Each path below is one point turned by a fixed rotation once a step. After each direction that follows a path, write how fast that rotation turns it, in degrees per step (0 if it stays still).
Each turn is a multiple of 5 degrees from 10 to 175, or 0.
Each row of a path follows its step; steps can be skipped.

step 0: [-0.68 -0.53 -0.79 -0.25  0.14 -0.83 -1.15  0.53  1.48  1.17  0.83  0.33
  1.02 -2.34  0.66  1.50  1.58 -0.54 -1.48  1.79 -1.64  1.28 -0.72  0.13
 -0.45 -0.56  0.09  1.02 -1.27 -0.12  1.57  0.67  0.60  1.78 -2.96  0.80
 -3.31 -0.89 -2.25 -1.21 -0.30 -0.38  3.74 -0.61  0.29  1.39  1.84  0.71
 -2.27 -0.70  0.79 -2.03 -1.99  2.26]
step 1: [-1.24 -0.59 -0.80 -0.68 -1.23  0.81 -1.64 -0.33  2.33 -0.11  0.72 -0.03
  1.68 -0.75 -0.41  0.90 -1.22  2.15 -0.79  1.50 -1.58  2.52 -4.37  1.19
 -1.22 -0.22  1.03 -0.30 -0.67 -1.25 -0.98  0.69 -0.61  0.90  1.50 -2.35
 -3.87  0.12 -1.99 -1.33 -1.74  0.04  0.60 -0.85 -1.50  1.35  2.16 -0.58
  0.57 -0.50  0.52  0.18 -0.34 -1.13]
step 2: [ 0.26 -0.65  1.44 -1.93  1.14 -0.49 -0.50  1.22  0.87  1.78 -0.74  3.52
 -2.37 -1.88 -0.82  2.71 -0.85 -0.99  0.33  2.20 -1.87  0.65 -1.67  0.51
 -1.16 -1.38  0.48 -2.04  0.75 -2.39 -0.68 -0.85  0.41  0.56  1.42 -1.31
 -0.04  0.89 -1.50 -0.72 -1.88 -0.33  2.69 -2.67 -2.10 -0.22  0.62 -0.60
  0.13  0.52  0.67  0.89  0.35  1.24]
step 3: [ 0.26 -0.64 -1.05  2.20  2.42  0.39 -2.17  0.54  1.15  1.31  0.45  1.40
 -1.26 -0.21 -1.29  2.68  1.22  1.23  1.36  2.93 -0.23  1.92  0.30 -0.33
 -1.70 -2.42 -0.07 -1.76 -0.84 -1.68 -0.76 -0.67  1.00  1.98 -0.13 -0.54
  0.19 -1.49 -1.59 -2.79  0.53  0.08 -0.65  0.16  1.39  0.24  1.50 -2.63
 -0.22 -2.22  0.54  1.16 -1.39  1.52]
step 4: [ 1.41 -1.75 -1.22 -0.35  2.51  0.15 -1.39  0.64  2.65  1.15  1.53  1.10
 -1.20 -2.30  0.55 -1.08  1.82 -0.51 -2.12  1.25 -0.27  0.27 -1.59  0.07
  0.13 -1.47  0.75 -0.85  0.94 -0.38  0.03 -1.12 -1.44  3.53  1.17  0.99
 -0.56  0.54 -2.02 -1.42 -2.75 -0.36 -1.56  1.49  1.27  0.74  2.58  0.37
 -1.32  0.05  2.40 -0.11 -0.66 -1.33]
step 5: [-1.94  0.79  0.96 -0.55  0.01 -0.27 -1.88  0.28  0.54  3.24  4.49  1.07
  0.10 -0.87 -0.18  1.25  0.92 -0.66 -3.37  1.19 -0.05 -0.37 -2.11  0.26
 -0.21 -1.64  2.41 -0.48  2.31 -0.22  0.74  0.02 -1.09  0.25 -0.24 -0.64
 -1.25 -0.02 -3.18 -0.50 -0.54 -1.09 -0.40 -2.02  1.69 -0.23  0.35 -2.24
  0.19  0.23 -1.41  0.43 -0.52 -0.24]
step 6: [ 0.21  0.59  0.10 -0.30 -1.09  1.44 -2.13  1.15  0.03  2.87  2.03  0.48
 -0.35 -1.81  0.62  3.08  1.10 -1.38  0.09  3.05  1.27  1.12 -1.91 -1.40
 -1.63  1.02  1.07 -0.96 -0.25 -0.37 -0.93 -1.42  2.64 -0.15  0.08 -2.33
 -1.00  1.14 -2.14  1.17 -0.87  0.48 -1.45 -0.97  0.00  0.79 -0.44  0.39
 -2.18 -2.03  2.13 -1.58  0.46 -0.30]
step 7: [ 0.34 -0.21  0.01 -0.66 -0.46 -1.72 -1.00  0.21 -0.38  1.71  0.75  0.54
  0.60 -1.00  0.49 -0.81 -0.33 -0.18 -0.63  5.27 -2.01  1.10  0.55  0.98
 -0.40 -0.78  1.13  0.63  0.87 -0.23 -0.44 -0.44  1.26  2.77 -1.45 -3.59
  0.25 -1.04 -0.69 -1.35 -0.26 -0.50 -0.75  0.10 -1.74 -0.49  1.40 -2.53
 -1.31  0.66  2.91 -2.20 -0.09 -0.07]
step 9: [-0.72 -1.54  0.39  0.74  0.11  0.08 -0.57  0.32  0.26  3.14 -0.46  1.14
 -0.02 -2.84  0.28 -0.08  0.74  0.10 -0.64  4.11 -3.09  1.35 -2.78 -0.96
 -0.31 -1.74 -0.25 -0.96 -0.03 -1.66  1.61 -0.84 -0.98  0.66  0.44  1.13
 -1.61 -0.79  0.20  1.10 -0.24  0.80 -0.64 -2.06  0.73 -0.70 -2.41  0.05
 -0.43 -1.10  0.56  0.50 -3.32 -1.79]
step 10: [-1.06 -0.20 -0.53  0.62  0.06 -2.13 -2.01 -0.45  1.69  1.31 -1.82 -0.26
  0.66 -2.42  0.76  3.28  1.72  1.63 -1.30  2.22 -0.24  2.66 -0.35 -1.45
  1.05 -2.18  3.61 -0.35  0.97 -1.12 -0.83  0.75  0.95  0.49  0.60 -0.46
  0.91 -0.76 -0.70 -0.15 -0.68  0.22  0.06 -0.96 -0.26  2.49 -0.11 -0.38
 -3.13  0.85 -0.14  0.74 -0.83 -1.77]
step 11: [-0.91 -1.07  0.69  2.91 -0.03 -1.49 -1.05  2.20  0.34  0.20  0.70  1.11
  0.31 -3.36 -1.43 -0.29 -0.65 -0.45 -0.68  3.72  1.74 -0.99 -1.85 -0.70
  1.37  0.36  0.44 -0.88 -0.52 -1.78 -0.40 -1.08  1.17  1.48 -1.79 -1.45
 -0.43 -0.51 -1.49 -2.08 -1.59  0.44  1.42 -1.63  0.94  2.80  2.18  0.41
 -0.40  1.32 -0.01  0.39  0.28 -1.69]
step 12: [-1.96 -0.12 -0.34 -0.64  0.62 -0.37  0.70  1.17 -0.30  2.10  0.94 -1.46
 -0.63 -1.08 -0.01  2.93 -0.61  0.83  0.22  3.40 -1.82 -1.08  0.25 -0.63
 -0.05  0.64 -0.51 -2.03 -0.39  0.18  1.61 -0.38 -1.99  2.67  0.65 -0.72
 -0.95  0.06 -2.49 -2.68 -2.44  1.24 -1.44 -2.41 -0.93  1.97  1.22 -1.26
 -0.33 -1.30 -1.53 -1.42  0.44 -1.72]
Speeds:
[-0.04 -0.36 -0.57 -0.15 -0.64  0.36 -0.07 -0.15  0.03 -0.37  0.23  0.71
  0.33 -0.10 -0.76 -0.23 -0.13 -0.37  0.14  0.42  0.63  0.16 -0.45  0.50
 -0.43  0.44 -0.08 -0.30 -0.96 -0.04  0.00 -0.19  0.44  0.56  0.30  0.42
  0.14 -0.05 -0.13  0.56  0.36  0.39 -0.84  0.13 -0.06  0.16  0.14  0.83
  0.57  0.23  0.30  0.53 -0.17 -0.62]	145
[ 0.35 -0.33  0.26 -0.67 -0.57 -0.58 -0.29  0.44  0.11 -0.06  0.02  0.35
 -0.19 -0.24  0.02  0.45 -0.59  0.52  0.23 -0.19 -0.13  0.26  0.05  0.26
 -0.53 -0.63 -0.66  0.49  0.51 -0.27 -0.60 -0.64 -0.17 -0.79 -0.05  0.84
  0.20  0.01  0.60 -0.54  0.18  0.61 -0.39  0.30  0.11  0.25  0.03 -0.35
  0.36  0.06  0.42 -0.23 -0.67 -0.16]	60
[ 0.09 -0.16  0.28  0.07  0.05  0.19  0.37  0.39 -0.12  0.05  0.01  0.62
 -0.15 -0.56  0.45 -0.50  0.41 -0.36 -0.21  0.16 -0.43 -0.86  0.19  0.10
 -0.30 -0.14 -0.11  0.71  0.11 -0.58  0.49 -0.45  0.41  0.36 -0.29 -0.30
  0.28  0.25  0.06  0.22 -0.13  0.86  1.29 -0.01  0.45 -0.79  0.10  0.59
  0.43  0.30  0.36 -0.13 -0.22 -0.25]	160
[ 0.43 -0.41  0.08 -0.63  0.07 -0.05 -0.38  0.18 -0.32  0.28 -0.36  0.15
 -0.58 -0.47  0.22  0.01  0.26 -0.94  0.23 -0.90  0.11  0.72  0.24 -0.21
  0.19  0.21 -0.15 -0.15 -0.36  0.35 -0.18 -0.26 -0.07  0.11 -0.21  0.60
  0.25  0.32  0.07  0.38 -0.84 -0.02  0.06 -0.80 -0.22  0.25  0.64  0.78
 -0.87  0.27  0.06 -0.43  0.18  0.32]	170
[-0.44 -0.44 -0.29  0.30  0.11  0.22 -0.08  0.74  0.00 -0.11  0.37 -0.62
 -0.73  0.57 -0.10  0.13  0.32 -0.62  0.43  0.37  0.01 -0.22 -0.67 -0.64
 -0.31  0.22 -0.05 -0.04 -0.75  0.36 -0.13  0.04 -0.55 -0.30 -0.26 -0.06
 -0.20 -0.55  0.27 -0.30  0.43  0.90  0.18 -0.12  0.41  0.19 -0.48  0.29
 -0.10 -0.74  0.14 -0.48 -0.51  0.64]	125
[-0.27 -0.14  0.27 -0.02 -0.06 -0.13 -0.18 -0.28 -0.18  0.73  0.61  0.05
 -0.06 -0.33 -0.04 -0.58 -0.41 -0.32 -0.29  0.10  0.38  0.13 -0.14 -0.15
  0.15  0.35  0.69 -0.49  0.51 -0.19 -0.40 -0.41  0.36  0.12  0.29 -0.24
  0.53 -0.65  0.63  0.42 -0.34  0.47 -0.58  0.31  0.40 -1.06 -0.07 -0.72
 -0.96 -0.47  0.23 -0.08 -0.24 -0.14]	20
[-0.05  0.43  0.97 -0.18  0.07  0.13  0.06  0.42 -0.25  0.41  0.13  0.15
  0.29 -0.13 -0.02  0.20  0.05  0.46  0.62 -0.71 -0.17  0.17 -1.00  0.36
 -0.33 -0.28  0.21 -0.73  0.10  0.44  0.58 -0.18 -0.73  0.09  0.51  0.12
 -0.04 -0.22 -0.31  0.52 -0.18  0.44 -0.03 -0.54 -0.11 -0.43 -0.82  0.05
  0.64  0.10 -0.31 -0.47  0.53 -0.39]	100

step 1: [ 0.52 -1.50 -1.30  0.47 -2.04 -2.67 -0.75  1.69  0.61 -1.47 -0.08  0.45
 -0.95 -1.03  0.69  2.65  0.70 -1.46  1.72 -2.89  1.03 -0.80  1.25 -0.64
  0.71  2.83  1.32 -1.47  1.95 -0.12  1.97 -0.80 -0.45  1.71  0.68  1.13
 -0.85  1.81  0.44  0.67  1.75 -0.26  0.47 -0.43 -3.05  1.11  0.40  1.41
 -1.14 -0.30 -0.34  0.50 -0.84 -3.02]
step 2: [-1.44  0.22 -0.94 -0.72 -3.51 -0.07 -1.71 -0.97  0.71  0.69 -0.60 -0.12
 -2.38  0.18 -1.10 -1.41  1.21 -0.58 -0.14 -0.97 -2.31 -0.70 -0.42 -0.08
  2.31  1.34  0.77 -0.12  2.04 -1.01 -0.49 -1.46 -0.37 -0.71  2.13 -3.35
  1.68 -1.35  0.17  1.98  0.21  0.24  0.72 -2.51  0.02  0.58  1.06 -0.43
  0.06 -0.70 -2.11 -0.70 -3.47 -2.00]
step 3: [-0.87 -1.71 -1.50  0.10  0.40  1.83  0.08 -0.98 -0.23  1.50  0.32 -0.19
 -1.44  0.31  2.55  0.62  2.44  0.94 -3.23 -2.26  0.09  0.04  0.44 -3.66
  1.32 -0.05  2.21 -0.63 -0.45 -1.10  2.79 -0.39  0.92  0.18 -1.75 -1.29
 -2.67 -1.36 -0.95  0.16  0.82 -0.63  1.67 -0.66  1.10  0.06  1.08  0.52
 -2.31 -0.51 -1.13 -1.28 -1.71 -0.22]
step 4: [-1.61 -0.17 -0.04  0.39  1.76 -0.12  0.34 -1.35 -1.55 -1.64  0.13  0.51
 -0.63  1.35  0.71  1.67  2.12 -1.76  0.87 -0.83 -2.78  0.84  0.77  0.55
 -0.54  3.16  0.69  1.00  1.02 -1.97  2.03 -1.12  0.73  1.49  0.90 -1.71
  0.41 -0.63  0.20 -0.29  0.98  0.38  0.17  1.73  2.98 -1.51  1.37  0.12
 -0.54 -4.43  0.13  1.70 -0.34  0.98]
step 5: [ 0.15  0.81 -2.02  0.77  0.27 -1.63 -1.47 -0.21  0.65 -2.18  1.49 -0.57
  0.41  1.55  1.70  0.82 -1.93 -1.18  0.05 -3.44 -1.67  2.04 -0.91  0.28
  0.46  3.11 -0.48 -0.83 -1.54 -1.31 -0.32  2.43  1.47 -0.79 -0.31  0.37
  1.19  1.08 -1.67 -1.00  0.19 -2.26  1.61 -1.24 -0.84 -1.26  1.80 -0.24
 -1.58 -1.37 -2.27 -1.84  0.17 -0.54]
step 6: [-1.98  1.11  1.20 -1.85  0.53  0.45 -0.65 -0.89 -1.28 -0.10 -0.25  0.36
 -0.25  0.34  0.39  0.26 -0.14  0.53  1.53 -1.21  0.63 -1.17 -2.23  0.03
 -0.72  0.74 -2.43 -1.32  1.68  0.13  1.02 -2.42  1.65  0.98  0.00 -1.17
  1.56  3.03 -1.30 -0.85 -2.43 -1.34  0.23 -1.05 -1.17 -0.04  1.70  1.00
 -3.02 -1.00 -1.39 -1.08 -4.20  1.02]
step 7: [-0.32  0.23 -1.13 -1.03 -0.60 -0.40  0.88 -2.20  1.11  1.11 -1.55  0.59
 -2.22  0.18  3.37  1.04  0.36 -0.73  2.66 -0.79  0.16  0.41 -0.41  0.48
  0.43  1.31 -0.36 -4.14 -2.30  0.75  2.89 -1.50  1.80 -0.74  2.24  0.78
 -1.44 -2.09 -0.87 -0.28 -1.45  0.14 -1.39 -1.03  0.95 -0.14  1.72  0.44
 -1.26  1.20  0.32 -0.57 -0.02 -0.27]
step 8: [-1.13 -0.70 -0.80  1.18 -1.60 -1.01  0.94  0.09  0.60 -1.46 -0.52 -0.18
  0.11  1.10 -1.76  0.36 -0.30 -2.34 -0.95 -1.49  1.06 -0.29  0.79 -2.04
  0.16  3.65 -1.03 -2.02 -1.01 -1.21  1.60 -2.94  0.63  2.10 -0.66 -0.79
  2.08 -0.96  2.46  1.90 -0.23  1.13 -2.16  2.71  0.20 -0.39  1.61  1.53
 -1.48  0.95 -0.25 -1.40 -0.46 -0.89]
step 9: [ 1.50  1.79  0.05  0.58 -2.87 -2.25 -0.51  0.61  0.24 -1.96 -0.42 -0.80
 -2.91 -0.80  1.81 -1.34  1.07  0.36 -1.32 -2.86  0.73 -0.81 -0.32 -0.27
  1.17  1.79  1.19  0.39  1.13 -0.82  1.09  1.34 -0.36  0.15  2.29  1.99
  0.38  0.13  1.15  0.53  0.37  0.24 -0.05 -0.24  0.25  0.00  1.58  3.45
  0.05 -2.21  0.83 -1.88 -2.78 -1.25]
step 10: [-0.65 -0.39 -1.23 -0.12 -0.09 -0.45 -1.43 -1.00 -3.37  0.65 -0.15  1.05
 -2.75 -1.52 -0.22 -0.35  0.75 -0.78 -2.07 -2.33 -1.88 -1.68  2.20 -0.94
  1.61 -0.06  1.68 -2.71 -0.03 -0.13  0.36 -1.55 -0.75  1.41  2.57 -1.93
 -0.17  0.63 -0.52 -0.36 -0.66  0.51  1.72  0.69 -2.94 -1.49 -0.57 -0.32
 -1.16 -1.09 -2.54 -0.32 -2.03 -0.97]
step 11: [-1.66 -0.67 -0.05 -0.55  0.23 -0.70 -0.01 -0.06 -0.26  0.19 -0.57  1.99
 -3.49  0.26  2.52  0.76  1.45 -1.53 -1.36 -1.71 -0.45 -0.74 -1.46 -2.02
 -0.07 -0.36  0.23  0.69 -0.77 -2.73  0.55 -0.53  1.08 -2.81 -0.38 -2.87
  1.65 -1.84  0.09  0.09  0.35  1.83  2.47 -1.46  1.90 -2.05  3.01 -0.60
 -1.23 -0.13  0.21  0.73  0.01  0.40]
step 12: [-0.79 -2.00 -0.14  2.35  2.56 -0.04 -0.31  0.30 -1.25  0.59 -0.53 -1.75
  0.96  1.32  3.31 -0.26 -0.09 -2.27  0.25 -1.69 -2.25 -0.19  1.48 -1.34
  0.02  1.01 -1.73  0.64  0.20 -0.44  2.81  2.04  2.79 -0.14 -0.07 -0.43
  0.78  0.14 -0.91  1.53  0.89 -0.54 -0.80  2.46  0.02 -1.98  0.83  0.31
 -2.57 -1.81  0.14 -0.67 -1.70  0.24]
Speeds:
[-0.47 -0.29 -0.01  0.11  0.04 -0.60  0.59 -0.42 -0.45 -0.30 -0.12  0.65
  0.36 -0.23 -0.01  1.04  0.07  0.30  0.32  0.01  0.14 -0.19  0.11 -0.44
  0.51  0.43  0.61 -0.43 -0.37  0.00  0.25 -0.46 -0.55 -0.27  0.60  0.20
 -0.03 -0.02 -0.18 -0.74  0.20  0.47 -0.05 -0.02 -0.07  0.03  0.01 -0.34
  0.22  0.12 -0.09  1.21  0.63  0.65]	110
[-0.83 -0.10 -1.18 -0.18  0.17 -0.40 -0.16 -0.41  0.66 -0.55  0.33  0.12
 -0.27 -0.80 -0.52  0.07 -0.37 -0.12 -0.80 -0.45  0.15 -0.07 -0.25  0.01
 -0.09 -0.63  0.35  0.40 -0.03  0.12 -0.54 -0.23  0.28  0.06 -0.34  0.21
  0.42 -0.58 -0.43 -0.02 -0.28 -0.58 -0.75  0.39  0.21  0.03  0.00 -0.32
 -0.29  0.39 -0.45  0.10  0.07  0.14]	135
[ 0.51  0.07 -0.51 -0.09  0.09 -0.51 -0.06  0.45 -0.28 -0.40  0.21 -0.03
 -0.12 -0.22  0.15  0.43 -1.09  0.54 -0.34 -0.51  0.24 -0.06 -0.11  0.52
 -0.05  0.76 -0.33  0.70 -0.10  0.09 -0.10  0.13 -0.54  0.51  0.15 -0.21
 -0.34  0.59  0.20  0.31 -0.37 -0.14 -0.09  0.28 -0.18 -0.02 -0.05  0.55
  0.93 -1.07 -0.43  0.03  0.44 -0.03]	85
[-0.49 -0.82  0.46  0.59 -0.61 -0.65  0.17  0.30 -0.31 -0.24 -0.24 -0.66
 -0.33  0.21 -0.60  0.82 -0.45 -0.52 -0.02  0.14 -0.41 -0.18 -0.38  0.34
 -0.40  0.02 -0.42 -0.34 -0.23 -0.08  0.02  0.39 -0.75 -0.75 -0.32  0.13
  0.37  0.07 -0.07  0.54  0.19 -0.33  0.50  0.04  0.90  0.35  0.06 -0.18
 -0.05  0.24 -0.25 -0.22 -0.01 -0.36]	110
[-0.25  0.01  0.51 -0.04 -0.01 -0.22  0.00  0.62 -0.48  0.19 -0.11 -0.45
 -0.05 -0.71  0.32 -0.48 -0.03 -0.15 -0.29 -0.36 -0.15 -0.21  0.44 -0.03
 -0.09 -0.64 -0.37 -0.08 -0.70  0.15 -0.33  0.16  0.10 -0.80  0.17  0.22
  0.54 -0.17 -0.07  0.07 -0.79  0.86  0.02  1.00 -0.73 -0.08  0.53  0.05
  0.21 -0.18  0.67 -0.14  0.38  0.68]	10
[-0.13 -0.08  0.46 -0.04  0.44 -0.40  0.39 -0.22 -0.61 -0.02 -0.13 -0.05
  0.04 -0.45  0.10 -0.10  0.37  0.23 -0.09 -0.46  0.78 -0.11 -0.88 -0.74
  0.12 -0.08 -0.34  1.24  0.28 -0.08  0.61 -0.05 -0.06 -0.37 -0.89  0.42
 -0.17  0.49 -0.08 -0.23  0.37  0.01 -0.11  0.04  0.11  0.59  0.02  0.88
 -0.32  0.26  0.37 -0.03 -0.50  0.09]	130
